In the rows, 128 means zero.
One turn moves each row of this set onto another row. After a few examples, where does it send each row asked below?
Mokoz: [132 130 152 121 141 127 150 119 120 111 105 142 123 170 165 148 126 151
 165 158  92 120 100 139 137 132 138 138 122 136]
vul: [141  88 131 148 140  89 143 136 132 126  88 139 110 122 173 127 131 113
 142 135 126  96 104 124 120 149 110 152 169 118]
gemez: [122 139 108 142 126 120 145 158 133 116 110 130 110 148 135 103 133 136
 128 135 116 120 120 136 134 129 110 150 148 129]
podod: [138  81 124 136 139 109 155 156 160 121  96 123 103 131 167 177 136 119
 163 137 147 112 135 135 138 142 136 140 145 132]
kufel: [128 117 119 146 145 113 139 139 148  94 102 151 122 141 212 139 126 136
 120 132 103 121 122 125 118 125 146 150 129 131]
zupat: [106 118 113 133 120 127 135 127 125 126 106 133 120 146 136 116 122 138
 118 148 115 146 114 135 127 135 116 143 150 139]
pidi: [134 110 128 150 139  91 138 125 121 133  87 134  95 119 185 144 144 109
 133 125 112 110 138 133 132 161 124 154 168 116]
voke: [121 102 123 175 150 110 151 126 157 130 104 110 122 133 135 115 138 132
 157 137 104 115 104 139 116 157 108 155 140 133]
muva: [112 114 118 155 153 112 124 136 130  95 108 152 117 143 206 136 124 145
 130 142  92 127 124 126 114 125 151 150 139 138]
povad: [142 152 142 118 118 104 154 111 126  80  99 145 115 134 145 152 117 132
 149 106 114 135 130 125 126 129 123 142 113 134]
Fiza: [144 107 159 142 143 111 138 141 138  83  99 113 105 116 130 177 115 127
 142 110 118 106 120 133 122 154 128 156  99 122]
bovo: [131  93 127 151 140  95 129 114 117 135 100 128 104 125 174 130 124 131
 162 131 105 120 114 125 117 165 129 141 178 120]
veka: [129 139 140 135 136  98 142 130 106  73 105 158 107 137 127 142 119 136
 161 132 116 113 124 129 126 113 115 149 119 140]
Met: [127  90 134 141 125 112 142 124 115  86 107 101 107 129 162 182 120 118
 167 123  93 148 140 134 127 135 152 155 128 118]
pofo: [132  91 137 133 137  87 163 145 135  71  93 123 102 126 162 178 117 111
 142 106 121 121 141 129 134 140 120 154 115 137]
gugo: [128  89 134 143 140 111 135 161 161 117 109 101 102 131 155 164 118 131
 182 126 122 118 120 118 129 139 131 147 167 128]
tib: [128 157 160 116 138 120 151 128 133 108 101 128 113 164 173 157 128 140
 142 128  85 117 115 131 144 137 126 149 123 135]
Piva: [123 107 122 168 150 104 165 122 157 131  93 124 115 130 147 132 153 117
 126 135 118 112 125 148 130 163 108 153 123 139]
puge: [144 101 151 148 141 123 133 124 119  97 105 113 105 118 135 182 123 131
 156 129 111 121 127 146 122 158 151 148  98 116]
Kem: [131  72 129 150 146  94 148 148 117  68 110 123 106 136 143 157 111 130
 188 136 113 115 118 135 123 128 133 150 129 131]
Gugof: [104 111 126 173 147 112 140 108 145 139 100 108 112 128 144 135 143 126
 136 134  94 134 128 142 125 166 117 155 140 142]
bon: [118 133 161 120 150 108 148 140 123 100  96 151 115 167 159 151 123 142
 141 150 101 102 102 132 144 125 111 148 121 154]
kig: [133  89 156 151 152 112 126 133 119  86 107 124 105 122 118 170 106 139
 159 131 118 107 113 138 118 151 132 149 105 132]
Susul: [108  84 137 143 143 108 127 145 140 125 100 114  92 129 160 186 127 123
 155 137 124 132 147 129 140 143 134 147 161 145]
sos: [127 136 102 131 125 122 158 129 133 125 108 138 110 148 147 117 133 142
 122 131 125 136 134 145 138 154 125 132 139 137]
Furok: [120 114 121 150 153 106 132 145 146  88 110 151 121 145 202 127 113 149
 135 130  99 117 111 118 112 125 139 147 139 140]
Modu: [136 130 139 127 117 120 140 103 104  89 102 148 123 134 136 151 125 129
 161 144 109 140 119 135 120 110 139 146 117 124]

povad turns into veka
Mokoz turns into tib
Now find these:
kufel turns into Furok
Susul turns into podod
puge turns into Fiza
Kem turns into Met
voke turns into Gugof
zupat turns into sos
vul turns into bovo

